The same turns and mirrors carry the whole set onto itself and the rows of a family onto each other. Which other rows belong to the same family as each row named below? List them in the order they appear above.
These 20 rows form 5 families of 4 rows each.
K921: [-1.89,-1.66,1.84,-0.14,-2.43,-2.63,0.96,0.78,-0.12,-0.01]
K138: [0.18,1.23,-1.16,1.63,0.09,-0.40,1.09,-1.24,4.61,0.95]
K825: [-0.41,-2.02,-0.48,-0.94,-3.20,-1.58,0.70,2.40,2.18,-1.93]
K411: [0.07,0.78,-1.23,-2.68,0.31,0.22,-0.54,3.05,-2.65,2.47]
K996: [-0.84,2.49,-0.70,1.42,1.24,1.19,-1.79,0.95,-2.20,-3.81]
K694: [2.17,2.00,-1.12,-0.66,-0.10,3.82,-2.24,-0.29,1.72,-1.82]
K843: [-3.34,-0.09,-0.89,0.94,-1.53,2.84,0.25,0.47,1.75,0.09]
K859: [-2.31,0.34,-0.59,0.98,-0.49,-1.15,-0.50,2.34,-2.22,-3.91]
K965: [-1.62,-0.87,-0.59,-1.13,-2.63,3.53,-1.35,2.32,0.13,-2.13]
K521: [1.52,2.64,1.31,0.01,1.11,2.17,-2.08,-2.02,-0.32,0.10]
K962: [1.87,2.59,-1.26,1.58,2.12,-1.81,-1.36,0.01,-0.44,-3.39]
K645: [-2.74,0.42,2.04,-0.48,-1.47,2.79,-1.01,0.53,-2.11,-0.31]
K330: [2.34,0.98,1.39,0.11,0.39,-3.13,0.03,-1.53,1.98,0.82]
K905: [-2.61,-0.83,-1.20,1.34,-1.61,-0.54,1.71,0.38,3.75,0.37]
K466: [1.26,1.65,-1.23,-2.61,0.95,0.52,-0.75,2.40,-2.06,2.51]
K445: [0.41,0.35,-1.04,-2.59,0.02,-1.60,0.20,3.29,-1.70,2.69]
K433: [3.89,0.29,-1.00,-0.72,-0.50,-1.39,-0.17,0.03,3.66,-1.30]
K250: [-0.01,0.68,-1.09,1.56,0.35,-3.93,-0.07,1.44,-0.37,-3.36]
K650: [-0.79,2.00,-1.13,1.27,0.39,3.03,-0.44,-1.31,2.79,0.46]
K278: [1.61,1.23,-1.45,-2.44,0.90,-1.22,-0.19,2.45,-1.24,2.39]

The rest of the family of K962: K996, K859, K250
The rest of the family of K645: K921, K521, K330
The rest of the family of K445: K411, K466, K278

